Rows swapped in pairs by one turn or mirror: which row each one swaps with:
The rows were stretched afterwards, more along some directions than others.
Lek: [ 17  11  12  23   5  16  -9  -1   1 -14   8 -10  -5  10   1   6  18]
gizez: [-13  10  -6  -7  -6  -4  -9 -24   7  -7   2  -1   7  13 -21   3   7]
Nuran: [ 11   5  18  12   3  -5 -14   3   2   3   1 -15   7  -1   7 -10  24]
Lud: [ -4  15   1   5   0   4   2  -1   9   4   7 -10 -17   0  -8   1   7]
bobir: [ -7 -18 -13 -12  14  20   7 -11   7  11   0  13  -3 -16 -19  -8 -23]
Zefu: [  5   5  19  17  10   0   0 -12  -3  -1 -10  -2  -7 -10  -6  -3  10]
Tuliv: [ 18  58   4  11 -43  -5 -17   6 -40 -27   2   8  21  41  15  10  11]
mul: [ 18  11  19  15  -1 -21 -21  11  -8 -19 -12 -11   4   0   2   0  12]
foze: [ -8   2   0   1  -4  -6 -17 -23   6  -5   5  -6  16  26 -16   6  10]
doloz: [-11   5 -15   8  -5   6  14 -21   1  -1   6   5   6  14  -5  -1 -19]
Fitet: [ 12  49   0   4 -46  -4 -18  -1 -32 -21  -4  12  21  41   8  15   7]
bib: [ 15  10  20  17  -1 -23 -21   7  -6 -23 -15 -11  11   6   1   2  14]
kidu: [ 20  12  14   9 -14  15  -9   5 -14  13   5  -6 -14   2  22   7  14]
mor: [  6  41   4   6 -43  -6 -17  -3 -32 -21  -5   9  23  40   9  18   5]
vesu: [ 12   9  10  19   7  19  -6  -3   0 -14   7  -9   0  10  -2   5  17]
fetin: [ 19  18  12  10 -22  14  -7   9 -15  14   7  -3 -21  -1  23   8  16]
Dalaz: [-11 -11  -2   2   2 -19 -13 -14   5 -23 -20  -2  30   9 -19  -5   2]
vip: [  8  13  -5  11  -6   1   4  17 -12   5  16  -3   8  19  15  17 -16]
laro: [ -5 -21 -12   3  11  25   9  -8   7  14   7   9 -17 -14 -11  -8 -16]
tato: [  6  19  14   5  -5   9   4  -5  -7  12   1   5 -10   5   5 -17   7]
koz: [ -3  15   0   3  -2   6   0  -7  10   0   6 -10 -12   3  -9   5  12]
vazuf: [ -6  16   2  -1 -31  -3 -10 -15  -8  -8 -12  10   8  18  -1  13   0]
tetim: [  4 -10 -11  -9  10  25  -1   4  -6   6   5  10   8  -1  -7   0 -16]
mub: [ 13 -11  11   3   3 -14 -20   5 -10   2  -2  -5   1   6  -6   3  15]
pozi: [  0  28   5  10 -23 -31 -10   1 -22  -2   4   2  33  33   3  14   0]
resum: [ 11  15  -9  15  -8   0  -2  17 -18  -3  18  -1  10  24  16  17 -13]
Kinip: [  3 -22  -4  19   6 -15 -11   9  10   8 -13  -9 -19 -18   6  10   5]
gotun: [-14 -14  -2  -4  -6  -3  -8 -19  -1 -11  -8   6  37  17  -1   2   4]
fif: [ -9  -3   6   7 -21  -1   3 -14  13   8  -8   1 -10  -2   4  14   3]
gugas: [ 22  38   5  32 -13   5   0   7 -20 -19   6  -7  -2  21   9   3  16]
kilor: [  1   0  12  13   4 -19 -12  -1   2 -19 -17  -9  15   1  -8  -6   6]
Kop: [  4  -3   9  10   5 -20 -20   3   1 -20 -18  -7   7  -6  -8  -6   8]
fige: [  6  26  15   6  -8   9   6  -8  -7  14   6   3  -7  10   4 -13   9]
neb: [  9   0  -8  -8   5  25  -8   3 -14   0   5  10  14  11 -10   2 -10]
zadu: [  9  21   3  15 -29   3 -26  -7  -9  -7  -3   9  25  34   4  11  23]
lon: [ 10   6  16  16  -3  -2 -11   6   3   6   7 -13  -1  -1  10  -9  25]
lale: [ 15  -3  13   2  -6 -18 -24   4 -13  -3  -4  -5   7  17  -5   4  20]
Puvul: [ 21  15  16  18 -11 -18 -30  17 -21  -7   6  -2  14  26  17  16   5]
pivi: [-15 -19  -2  -1   5 -11 -10 -21   5 -17 -15   0  42  13 -12  -1   1]
piv: [ -7 -19  12   6  -2  -2  11 -14  26  14 -11  -9 -12 -16   2   8   5]
zuk: [ -6 -23   3   7   2  -9 -24 -21  10 -13   0   0  13  13 -18   6   8]
Lapa: [ 15  51   3  12 -42  -9 -14   8 -38 -25  -1   9  23  41  17  14   7]

laro pairs with foze
Puvul pairs with gugas
Nuran pairs with fetin
fige pairs with mub
Tuliv pairs with mul

